Here are some points, one per row:
Array([   2,  -19,  -29,   45,   42,  -50,   36, -127,   42,   19,   28,   17,  -16,  -34,  -17,    1,  -29,   43,
          8,   19,  -28,   23,  -13,    4])
Array([  15,  -60,   -6,   14,   36,  -39,   48,   44,    8, -104,   17,  -17,   35,    4,    1,   -9,   -5,   50,
        -33,  -12,    1,  -25,   16,   -1])
Array([-53, -14,  -3,  -2,  33,  36,  61,  13,  10, -20,  15,   9,   5, -26,   2,   1,   0, -25, -12,  44, -36,  17,
       -17,   7])
Array([-113,    2,   30,  -10,  -13,    5, -102,    7,    0,   -1,   52,   -1,    5,  -26,   10,   75,  -27,   62,
         26,   -6,    0,  -57,   22,   -8])
Array([ -3, -43,  10, -32,  31,  -9,  57,  35,  16,  70,  26,  16, -51,   9,  13, -21, -16,  44,  47,   9, -31, -28,
        71,  56])
Array([  4, -44,  -1,  42,  29,  63,  14,  -2,  14,  -5,   4, -21,   9, -27, -17,  10,  -4,  -4,  10,  23,  42, -17,
       -44, -26])
Array([ -6,   8,  -6,   1, -13,  -6,  -1,  -9, -11, -40,  -7,  10, -13,  11,  11,  10,  35,   7,  55,  -3, -53, -17,
        60, -98])
Array([ -7,   9,   1, -21, -27,   0, -22,  23, -23,   5, -26, -44, -31, -26,  93, -26, -61,  91, -77,  78,  -2,  14,
       -23,  -4])
Array([ 28,  -1,  24, -18, -23,  50,  47,   9,  56,  -7, 111,   7,  -9,  13,  -4, -18, -16, -13,   0,  32, -11,  -7,
        80,   7])
Array([ -5, -12,  19,   1, -30, -11, -26, -13, -29,  29,  15, -12, -29,   2, -16,  31,  -5, -27, -12,  17,  -3, -60,
       -34,   1])
Array([-44, -19,  11,  -6,  21, -40,  15,  -8, -32,  26, -21, -49, -32,  -1,  -7,  79, -11,  -8,  13,  38,   6,  -1,
       -24,  -2])
Array([  1,  38, -18,  22,  23,   0,  14, -31, -29, -26,  -9,  91,   3,  30,   8,  15, -65,   3,   0,  -1,   8, -43,
        21,   4])
Array([ -14,   49,   19,   48,    1,  -42,   15,  -31,    6,  -25,   15,   -1,   41,   24,    5,    8,  -65,  -11,
         -3,    0,    7,    9,   13, -114])
Array([  6,  36,  43,  33,  19, -21,  -4,   2, -34, -48,  -9, -51,  -3, -53, -12, -25,  26, -11, -19,  -9,  -4,  43,
       -32,  33])
Array([ 30,  -5, -32,  12, -38, -35, -16,  32,  41, -20, -23, -11,   5, -42,  -2,   6, -13, -80,  46,  50, -38,  -4,
        27,  -6])
Array([ 10,  39, -37,  50,   3,  11, -28,  -4, -52,   6,  74,  34, -20, -18,   9, -26, -13, -72,  -4,   4,  19,  13,
         6, -21])
Array([  0, -25, -17, -48,  47,   2,  49,  -3, -15, -15,   7,   2,   0,  21,  18,  -3, -10,  -7, -36, -46, -16, -11,
         5,  -5])
Array([  8,  12,   7,  54,  26,  11,   3,  17,   9,  15, -29, -26,   7,  -8,  45,   6,  33, -40,  14,  -5,  20,  -6,
       -20,   4])
Array([ -8, -17,   3, -12,  34,  19, -17,  39,  27,   7,  -2,  42,   1, -26, -32, -16, -35, -66, -33,  24,  12,  -3,
       -28, -21])
Array([ 19,   0,  -1, -18,  13,  -8,  15,   4, -18,  32, -11,  20,   5, -22,  -4,   3,  15,  -4, -18, -23,  46, -11,
        -3, -39])
Array([  29,  -35,   19,    4,   -9,  -13,   -6,  -26,   23,    8,  -70,  119,   13,    8,  -16,   70,    9,   -4,
        -55,  -34, -127,  -19,  -28,  -39])
Array([-47,  13,   8,  26, -33,   7,   7,   9,  -7,  -9,  68, -56, -19, -39,  -5,  34,  -5,  -4, -49, -35, -31,  17,
        -3, -14])
Array([-36, -70, -13,   8, -22, -17, -82,  15, -42,  -1,  23,   0, -11,  18, -38,  27,  50, -19,   3,  11,  -2,  54,
        10, -13])
Array([-74, -10, -11,  23,  12,  -2,   2,  13, -23,  -5, -51,   8,   0,  44, -10, -37,  32,  -9, -35, -40,  -1,  15,
        35,   3])
Array([  3,  60,  28, -22,  43,  14, -29,  34,  14,  31,   9, -54,  22,   8,  16,  17,  21,  -9,  63, -41,  -3, -21,
        26, -14])
Array([-23, -23, -42,  -2,  -9,  -8,  26,  -3, -16,  -3, -16, -40,  -8,  40, -62,  -1,  19,  -8, -27, -20, -12,  42,
       -26,  19])
Array([ 26,   4,  -5,  24,  23,  14, -12,  -5,  26,  10,   0,  54,   8,  65, -18,  31,  -2, -19,  11,   9,  18,  17,
        28,  -5])
Array([ 17,   1,  -6,  18, -34,   7, -20, -56, -14,   0,  24, -19,   9,  13,   3, -10,   9, -30,  -8, -39,   6, -13,
       -19,  22])
Array([   2,   16,   20,   33,  -29,  -22,   27,   26,  -13,   38,   60,   10,  -12,   61,    8,  -16,    7,   29,
         -8,  -21,  -37,  -33, -127,  -11])
Array([-19, -24,  14, -19,   0,  -1,  53,  -4, -22,  -6, -50, -24, -12, -33,  14,  13,  -2, -50,   7,  -3,  30,  13,
        64,  12])
Array([-56,   6,   9,  -3,  13,   9,  12,  52,  29,  34,   9,  42,  24,  22,  10,  21,  33, -35,  -7,   9,  13,   9,
       -12,  26])
Array([-39, -18,   0,  37,  -4,  19,  55,   3, -36,  -9, -13, -37, -24,  30,  39,  38, -45,  -2,  29,   7, -20,  13,
        -9,   1])
Array([-44,  70, -12, -50,  -9,  -9,  42,  14,  48, -24, -39,  15,  52,  13, -37, -11,  23,  45,   8, -30,  -4, -11,
         0, -28])
Array([ 27, -40,  62, -13,   9,  10, -63, -13,   7,  30, -26, -29, -11,  31,  21, -16,   1,  20,  -2,  39,  12, -17,
       -34, -28])
Array([-38, -47, -18, -12, -30, -39, -19,   8, -14, -52,  14, -22, -27,  10, -10, -23,  59,   6,  -2, -12,  13, -33,
         9,  35])
Array([ 48, -23,   1,  21, -29, -17,  -9,  -8,  12,  27,  66,  28,  19,  22, -32, -12,  -5,  28, -18,  18,  73, -13,
         6,  38])
Array([ 39, -11, -46,  -8,  -7, -11, -18,  -3,  34,  23,  -5, -62,  33,  -5,  18,  17, -21, -12,  19,   5,  -2,  13,
        22, -16])
Array([  9, -66,   5, -13, -16,  -5, -52,  -8,  53, -12,  -7,  -2,   4, -50,  24,  49,  34,  -1,  64,   7,   8, -32,
       -12,  16])
Array([  5, -37,  27, -14,  -6,  -6, -39, -24,  43,  24,  28, -38,  26,   1, -31, -14,  20, -65,   5, -35, -53,  61,
         4, -14])
Array([-45,  46,  12,   9, -15,  15,  26,  31,  10,  18, -47, -30,  21,  21,   7, -54, -43, -67,  19,  -1, -12, -32,
         2,  19])
Array([ 14, -30,   6, -26,  -9,   3,  30, -42,   3, -36,  25,  32, -41, -46,  -9,  20,   1,   6,  75, -57,  75,  37,
       -43, -30])
Array([ 34, -13, -26,   1,  -2,   5, -52,  34,  26,  -8, -25, -50, -57,  38,   4,   8, -55,  47,  10, -93,  30,   7,
        16, -36])
Array([ 23, -12,  41,   6, -51,  24,  18, -51,  -9,  41, -62, -17,   0, -19,   1,   3,  38,  50, -20,  47,  27,  37,
        31, -63])
Array([ -3,  -7,   9, -16, -60, -42,   9,  10,  13, -30,  19,  71,  15,  -4, 127,  41,  12, -21, -26, -30,  96,  20,
        -3, -23])
Array([ -9, -15, -30, -57, -21, -79, -41,  16, -20,   9, -30,   5, -38,  13,  31, -89, -51,  10,  38, -11, -16,  -5,
        -7,  10])
Array([-42, -29, -15, -11, -56,  23,  -4, -42, -23,  14, -26,  76,  23, -14, -14, -32,   4,   7,  52,   7,  15,   1,
        12,  47])
Array([ -59,   14,  -11,   -4,   -5,   57,  -33,  -69,   78,   24,    4,    6,  -19,   -5,    5, -107,   31,   -3,
        -15,   40,   15,  -40,  -17,  -41])
Array([ 28, -50,  -7,   2, -26, -18,  -4,   2, -42,  43,   6,  -2, 127,  17,  -7, -16, -38,  14, -11,  10,  35, -20,
        -8,  41])
Array([  15,   15,   59,    7,   30,  -61,   25,    9,    2,   22,   30,   -8,   36, -104,   -8,   29,   74,    3,
        -47,   12,  -15,  -21,   38,   13])
Array([ 10,  38,  26,  -3,  12,   3, -37, -27, -25,   6,  10,  -6, -10,  31,  50,   9,   5, -33, -25,  -9,  -8, -12,
        -1,  14])
Array([   5,   29,   11,  -51, -127,  108,  -14,   10,   12,  -33,    1,  -24,   10,   -2,    7,   12,  -22,   32,
        -24,   27,  -59,   80,   19,   23])
Array([ 34,  18,  -4,   9,  66, 121, -33,  25,  31, -65,   4,  16,  -8, -47,   2, -25,   6,  59,   3, -24,  13,  56,
       -41,  58])
Array([ 40,  79,  27, -47, -31, -45,  13, -28, -41,   5,   6,  20,  -3,  11,  -2, -50,  97,  18, -10,   0, -20,  -7,
       -14,  -3])
Array([ 10,  -9,  19, -76,  -2, -19,  32, -17,  16,  24,  52,  23, -26,  20, -38,  32, -33, -30, -35,   4,  58,  50,
         8, -24])
Array([ -5, -34,  85,  17,  14,  -3,   5,  38,  43,  32, -18,  17, -22,  44,   5, -14,  -7,  -6,   7,  31,  26,  44,
       -46,  -4])
Array([-15, -28, -74,   0,  25,  53, -12,   2, -72,  44,  11,  20, -22, -11,  13,   1,  34,   8,  11, -15, -22,  -8,
         3,  -8])
Array([-10,  37, -62, -19,  38,  10, -40,  26, -39, -23,  22,  21,  12,  47, -16,  23,  20,   0,   0,  15,  20,  12,
        33, -36])
Array([-17,  -1,  -8,   3,  44,  10,  -2, -70, -11, -10,  23, -18,  -2,  24,   9,  12, -13,  16,  25,  15, -25,   2,
        20,  -8])
Array([-15,  19,  36, -78,   4,  15,  30, -37, -28,  55, -28, -33,   7, -38, -22,   0, -37,  -9,   3,  -7, -14, -32,
       -12,  -5])
Array([ -2,  -2, -12,  25,   5,   0,  16, -16,   1,   0,  -6,   3,   0,  41,  -1,  22,  -8,   3, -29,  24,  12,  42,
         2,  15])
Array([ 38,  32, -15,  32,  -4,  -3, -10, -19, -10,  -8, -22, -21,   7,  24,  88,  33,  26, -18,  33,   1,   2, -42,
       -12,  71])
Array([  23,  -23,  -45, -112,   45,  -21,  -39,   30,   -2,   -6,  -17,   17,  -22,  -19,  -14,  -11,    2,    8,
        -34,   36,  -25,  -29,   -9,    7])
Array([ 10, -54, -73,  87,   0, -20,  17,   1, -14, -30,   6, -17,  27, -32,  -3, -73,  21,  47,  -1,  36, -21, -10,
        44, -62])
Array([ -7,  16, -11,  23, -16,  -9,  20,   4,  -4, -76, -14,  13, -41, -17, -10,  21,   6, -21,  47,  63,  19, -65,
       -39,  21])
Array([ 14,  30, -23, -40,  39,  12,  11, -24, -35,  50,  36,  -8, -20, -31,  18, -13,  -2, -35,  -6,  23,   5,   0,
         7,  14])
Array([ 12,  -6,   1,  -3,   9,  31, -43,  -3,   6, -21,  25, -14, -28,  25, -24, -23,  -6, -18, -56,   4,  33, -14,
         6,  25])
Array([ 31,  12,  -6,  13, -41, -15,  19,  29, -46,  -4, -39,  -4, -34, -33,  -1, -26, -12, -22, -18, -11,  19,  -4,
        15,   2])
Array([ 36, -30,  14,  -8, -16,  13,   7,  18, -27,  -6, -18,   5,   0,  22,  -1,  29,  17, -27,  34, -59, -35,  -4,
        -7,  20])
Array([ 33,  40, -34,  28, -14,  -8, -42,  19, -39,  33, -35,  30, -32, -61, -49,  -5, -51,  41,  14, -17,  -2,  55,
       -11,  28])
Array([-17, -49,  -9,  13, -10,  28,  44,  14, -47,  -4,  15,   7,  -4, -14,  30, -14, -19, -32,  -7, -56, -26,  13,
        -8, -20])
Array([  6,  18,  -5,  58,   1,  51, -10, -19,  35,  55, -44,   5, -38, -19,  26,  16,  25, -23, -95, -48,  15, -48,
        54,  19])
Array([-15,  68,  43,   2,   9, -38,  10, -10, -34, -31,  34,  26,  39, -24,  -5,  15,  61,  28,  -5,  31, -16,  28,
        -2,  63])
There is one direction along which these points spread out most. Take the direction at right angles to it along which they spread out most. Go by this last direction. How far along it is each point below, from 0 to 99? 50 is the average, and the first point above lies past it. One standard deviation of the points above along it is 16.
Array([ 10,  32,  73,  41, -12, -37, -18,  12,  -6,  -6,  21,  16, -44,  42, -26, -37,   9,  45,  24,  -2,   5,  16,
        58,  20]) 43
Array([   2,   28,  -12,   14,  -21,   11,   28,   -2,   19,  -30,  -27,  -24,  -16,   14, -102,   59,  -50,   28,
        -45,  -23,   27,  -86,   18,   26]) 56
Array([ -1,  41, -31,   8,  78, -49, -44,  29,  40, -25, -38, -13,  24,  10,   8,  35,  11,  27, -47,  44,  -2,  58,
         4,  -4]) 46
Array([-41,   5,  46, -21,  50,  25, -21, -60, -10,   3, -14, -42,  65, -18,   0, -29,  -2,  21,  27, -74,  21, -38,
         4,  -9]) 47
Array([ 11,  20, -13,  40, -45,   0,  25,  57,  -2,  71, -23,  -5, -22, -17, -94,   2,  24,  -1,  54,  11,  46,   1,
        -8, -29]) 53
Array([  0,  -5, -15,  -3,   3, -42,   0, -69,  24, -26, -46,  -3,   1,  18, -17,  13,   2,  -8,  -8, -25,  -4,   1,
        10, 100]) 45
Array([ 48,  13,  52,  13,  36, -20,  21, -10,   8,   5,   6,   2, -22,  36,  16,  -6, -19,   8,  48, -18, -17,  37,
       -17,   7]) 50
Array([-33,   2,  30, -22,   3, -10,  -1,   0,   6, -74, -44,   6,  -1,  19, -12, -28, -24, -52,  11,  30,  21,  22,
       -64, -22]) 55
Array([  7, -20, -30,   0,   4,  24,  -7,   5,  21,  17, -37,   2,   9,  46,  22, -23, -38,  15,  35,  38,  -2,  54,
        26,  25]) 67
Array([ 22,   2,  34,  34,  28, -18, -14,  40,  10,   2,  26, -23,  25,  -4, -24,  -9, -32, -18,  19,  31, -64, -22,
        12,  20]) 45
Array([  1,  11, -60, -28,   9,  46,  82,  25,   8,  37,  -5, -46,  -4,  56,  -1,  37,  98,  31,   4,  18,   7, -22,
       -37, -12]) 41
Array([   8,   51, -116,   -9,  -45,  -67,   -8,   14,  112,   13,   37,  -14,   -3,  -29,   33,   -8,   -9,    6,
         -3,  -47,  -22,   24,  -46,   11]) 54
Array([ 14,  42,  -9, -18,   2,  21,  -6,  84, -16,  19, -11,  44,  40, -81,  -1,   9, -44,  65,   0,   1, -18,  47,
       -22,   7]) 35
Array([125,  -6,  13, -51,  14,  53,  -3, -21, -36, -51,  15, -31,  14,  15, -19, -16,   0, -14,   3,  22,  -4, -41,
       -11, -34]) 47
Array([-22, -34,  61,  25,  -1,   2,  17,  33,  29, -37,  -9,  59, -21,  -8,  13, -48,  18,  24,   1, -22,   5, -31,
        25, -17]) 55
